The same turns and mirrors carry the whole set onto itself, and each row onto the other rows of its family. Which rows share a family with each named row? Give them in list order.
These 15 rows form 3 families of 5 rows each.
Q_714: 1.036 1.479 -1.037 0.573 -1.075 2.182 0.155 0.902 3.593 1.721 -0.847
 0.418 1.761 -1.148 -2.282 -2.380 3.811 -0.468 3.519 0.317
Q_607: 0.294 -2.104 0.536 2.677 -1.296 -0.866 0.805 1.160 0.413 -3.029 -1.078
 -0.479 0.222 1.118 1.656 -0.360 -1.462 1.891 -1.519 2.315
Q_696: 0.982 0.755 -0.724 0.786 -0.624 1.905 0.652 1.290 3.578 1.904 -0.877
 -0.081 1.744 -1.179 -2.500 -2.746 3.682 -0.765 3.185 0.933
Q_244: 2.152 -0.061 0.877 -0.833 0.599 1.725 -2.211 -0.080 -1.370 -0.556 3.493
 0.158 0.830 -3.891 0.160 -1.551 0.334 -0.575 -1.832 -3.967
Q_596: 0.848 1.408 -1.161 0.968 -1.152 2.039 0.047 1.201 3.886 1.643 -1.428
 0.908 2.028 -1.257 -1.440 -2.033 3.828 -0.018 3.735 0.295
Q_179: 0.624 -1.643 0.922 1.876 -1.375 -0.062 1.326 0.057 -0.333 -2.979 0.174
 -1.677 -0.865 1.154 -1.127 -1.504 -1.709 0.900 -2.365 2.270
Q_543: 0.611 1.282 -0.730 1.679 -3.197 1.046 -0.954 -1.239 -0.186 -3.546 -0.185
 0.639 -0.283 1.201 -0.072 0.377 -1.459 2.774 -1.057 -1.002
Q_3: 1.639 -1.730 0.942 0.657 1.317 0.160 -1.991 2.151 -0.272 -0.505 1.566
 1.354 2.323 -3.903 4.365 -0.251 0.441 0.376 -1.047 -2.542
Q_969: 0.758 0.372 -0.051 1.128 -2.524 1.128 0.213 -1.476 -0.579 -3.202 0.673
 -1.084 -1.189 1.327 -2.209 -1.099 -1.775 1.430 -2.079 0.103
Q_184: 1.967 -1.927 1.659 -0.545 1.725 0.915 -0.925 0.913 -1.215 -0.143 3.437
 -1.042 0.856 -3.774 0.290 -2.286 0.287 -1.351 -2.323 -1.988
Q_140: 1.925 0.090 0.344 -0.092 0.224 1.331 -2.831 0.636 -0.673 -0.731 2.222
 1.608 1.792 -3.940 2.716 -0.227 0.590 0.509 -1.048 -4.376
Q_333: 0.878 0.696 -0.952 1.306 -0.780 1.458 0.251 1.745 4.009 1.805 -1.495
 0.704 2.248 -1.075 -0.869 -2.162 3.831 -0.199 3.655 0.907
Q_548: 1.652 -2.987 1.882 0.393 2.123 -0.148 -0.942 2.308 -0.604 -0.156 2.186
 -0.277 1.641 -3.870 2.861 -1.593 0.414 -0.965 -1.804 -1.154
Q_987: 0.397 -0.336 -0.441 2.686 -2.424 -0.201 -0.527 0.363 0.658 -3.600 -1.320
 1.053 0.415 1.153 2.301 0.777 -1.339 3.041 -0.734 0.359
Q_364: 0.936 0.363 -0.595 1.099 -0.458 1.456 0.797 1.697 3.790 1.866 -1.187
 0.186 2.150 -1.145 -1.581 -2.537 3.784 -0.557 3.451 1.383

Same family as Q_696: Q_714, Q_596, Q_333, Q_364
Same family as Q_3: Q_244, Q_184, Q_140, Q_548

The same turns and mirrors carry the whole set onto itself, and each row onto the other rows of its family. Which rows share a family with each named row? Give them in list order.
These 16 rows form 4 families of 4 rows each.
Q_711: 0.458 -3.405 0.615 -2.476 2.876 0.911 0.013 0.769 2.226 -0.997 -2.624
 1.343 -1.367 -1.688 1.678 1.169 -0.547 -0.262 3.529 -4.766 -3.325 0.046
 -2.718 1.479 -3.230 -0.725 -0.902 1.101 0.217 1.129 -1.224 2.066 -2.288
 0.118 -0.927 3.847 -0.477 -0.804 -0.180 -1.884 1.704 -0.276 -1.030
 -0.177 3.830 0.506
Q_877: 0.059 -0.772 -0.119 -4.116 2.140 0.030 -4.489 1.104 0.699 -1.836 -2.460
 3.668 0.206 3.019 -2.042 -0.879 1.519 3.081 3.364 -1.364 0.391 2.686
 -0.044 2.536 0.756 -0.309 -1.476 2.231 0.939 0.162 2.702 -2.019 1.969
 -1.894 -0.599 0.358 0.990 -1.675 -3.203 -2.554 1.814 -2.692 2.159
 -0.648 -3.061 -2.000
Q_211: -2.349 -3.207 -2.938 0.048 0.701 -0.421 -0.810 -2.068 -0.105 -0.379
 -1.670 1.441 -2.527 2.809 0.432 0.320 0.906 -0.704 2.040 -1.183 1.968
 1.951 -0.472 -0.054 0.941 3.674 -0.719 -1.047 -0.496 3.475 3.172 0.946
 -0.270 1.624 -2.283 -3.838 -0.409 -1.126 1.757 -0.501 0.857 -1.387
 3.121 3.066 -0.985 1.607
Q_510: -3.628 -2.356 -2.580 0.978 0.430 0.425 -1.126 -2.434 1.363 -0.792 -0.636
 1.169 0.389 3.299 0.244 -0.314 1.359 -0.404 3.730 -1.197 -0.525 1.796
 -1.860 1.579 1.001 0.201 1.133 1.075 -1.921 2.732 0.816 -1.092 0.158
 1.295 -3.266 -0.791 0.376 -0.930 0.554 0.737 -0.493 -0.453 3.964 0.832
 -1.269 0.333
Q_114: 0.516 -1.305 -0.490 -1.318 -2.013 -1.623 -1.813 1.151 -2.733 -3.166
 -1.577 2.208 -1.264 -1.805 0.363 -0.037 1.081 -2.900 0.341 0.429 1.634
 1.861 -1.206 -1.314 -1.157 4.276 -0.577 -2.506 2.575 1.822 3.174 1.561
 0.445 -1.938 -1.399 -2.440 -2.347 -0.614 0.887 -2.601 1.015 -1.168
 -0.734 2.698 -0.940 1.732
Q_678: 1.548 -2.345 0.391 -0.314 -0.852 -2.312 -1.768 1.528 -1.335 -4.622
 -0.093 2.251 -0.570 -3.911 0.662 0.944 1.792 -1.745 1.708 -2.718 0.511
 0.878 -2.224 0.262 -0.974 0.278 1.193 0.091 2.194 3.801 -0.164 -1.186
 -0.301 -4.818 -0.020 -0.860 -2.543 -0.057 -0.556 -2.392 -0.439 -0.641
 -3.115 0.293 1.291 1.396
Q_620: 3.287 -3.477 2.197 -0.146 -2.318 -1.418 -1.825 2.298 -1.191 -3.152
 -0.966 2.598 -2.281 -3.896 1.175 -1.060 1.162 -1.411 1.016 1.309 0.170
 1.261 -1.715 1.489 -0.241 2.177 0.157 -1.242 0.382 2.772 1.173 0.515
 -1.464 -2.760 -0.330 -0.717 -1.694 -2.438 -2.043 -5.351 0.420 1.110
 -2.453 -0.476 1.843 0.450
Q_565: 0.651 0.687 1.164 -5.585 2.572 0.488 -3.457 1.491 -0.789 -1.790 -1.910
 3.989 -1.618 1.316 -1.747 0.013 1.045 3.976 0.447 -3.172 1.198 1.047
 0.528 0.974 -0.674 3.210 -1.780 2.542 0.754 0.034 4.389 -1.127 -0.574
 0.320 0.979 0.154 -0.133 -1.570 -0.596 -3.214 2.805 -3.284 2.459 -0.165
 -2.955 0.154
Q_25: 2.208 -3.421 0.182 -4.895 3.511 -0.912 -2.008 0.937 1.173 -2.306 -1.741
 4.313 -0.925 1.137 -3.294 -1.297 1.060 3.692 2.196 -4.259 1.631 1.011
 -0.504 2.412 -0.450 -1.906 -1.525 1.587 0.356 2.003 0.702 -2.508 -0.973
 -3.817 1.907 -0.240 -0.143 -1.636 -2.736 -2.329 2.608 -2.383 0.253
 0.618 -0.389 0.201
Q_53: -0.995 0.260 1.393 -3.845 1.690 2.010 -0.836 1.083 0.324 -1.372 -1.965
 1.886 -0.907 -1.005 0.936 0.771 -0.871 1.725 1.356 -3.458 -1.888 -0.126
 -1.212 0.828 -2.914 4.036 -0.790 1.286 -0.699 0.083 2.362 2.638 -2.619
 2.933 -0.537 3.812 -0.491 -1.511 2.331 -1.730 2.287 -0.329 2.296 -0.008
 0.869 1.417
Q_967: -1.368 -4.347 -3.229 0.522 2.162 -0.851 0.352 -1.585 2.981 -0.662 -2.163
 1.783 -1.998 1.864 -1.545 2.103 2.262 0.105 2.367 -2.402 -0.123 1.698
 -2.228 0.939 1.969 -0.740 1.919 0.419 -1.324 4.693 -0.436 -2.439 -2.164
 -0.723 -0.834 -2.551 0.005 -0.900 0.667 0.991 0.662 -1.137 1.722 0.575
 2.147 0.398
Q_609: -0.621 -5.613 -1.887 1.892 2.671 -0.939 1.496 -3.614 1.263 -0.005 -0.271
 1.635 -3.544 2.582 -0.180 -0.751 1.209 0.376 2.451 -1.234 1.087 -1.072
 -1.021 1.509 1.398 0.433 0.520 1.809 -2.397 2.652 2.812 -1.126 -1.897
 0.115 -0.893 -3.343 0.877 -2.634 -0.404 -3.137 0.355 -0.325 2.201
 -0.497 0.363 -1.614
Q_972: 0.260 0.236 -0.175 -1.863 -2.834 -1.064 -2.401 2.847 -2.171 -4.705
 -1.223 2.254 0.901 -2.605 -1.073 1.064 0.327 -2.477 2.303 1.516 0.078
 2.861 -2.580 -0.751 0.797 1.303 -0.171 -0.698 1.970 0.614 1.203 -0.270
 1.334 -3.939 -1.309 0.361 -2.035 -1.717 -0.953 -1.829 0.106 0.273
 -0.805 0.636 -1.794 -0.080
Q_314: -1.391 -1.221 0.236 -3.099 0.444 1.536 0.402 0.287 0.089 -1.879 -0.975
 1.212 2.751 -1.197 0.379 -0.495 -1.848 -0.103 3.244 -1.919 -3.623
 -0.023 -3.458 1.172 -3.028 0.326 -1.657 0.299 -1.010 -0.549 0.366 2.348
 -0.818 1.092 -1.791 5.228 -0.890 -1.686 1.088 -1.366 1.158 1.448 1.063
 0.057 0.290 0.288
Q_177: 0.767 -3.251 2.034 0.286 2.073 2.044 1.022 -0.033 1.384 -2.064 -1.575
 1.126 -2.241 -2.533 1.347 0.020 -1.542 0.147 2.123 -2.340 -1.482 -1.611
 -1.152 2.081 -0.798 0.779 -0.631 1.355 -3.509 0.860 1.937 1.877 -3.255
 1.915 -0.368 3.100 0.813 -2.995 0.837 -2.983 1.264 2.345 -0.223 -0.668
 3.637 -0.222
Q_322: 2.903 -2.124 2.920 -2.105 1.911 -0.007 -3.580 1.196 -0.406 -2.167 -1.274
 3.484 -2.961 0.663 -2.454 -1.583 1.786 3.142 0.914 -1.315 2.274 -0.341
 -1.038 1.905 0.127 0.323 0.184 3.296 0.681 0.756 1.489 -2.399 -1.705
 -2.389 0.440 -2.316 0.887 -2.956 -3.740 -5.910 2.299 -2.104 1.064
 -1.654 -0.499 -1.299

Same family as Q_322: Q_620, Q_609, Q_177
Same family as Q_877: Q_510, Q_972, Q_314
Same family as Q_25: Q_711, Q_678, Q_967

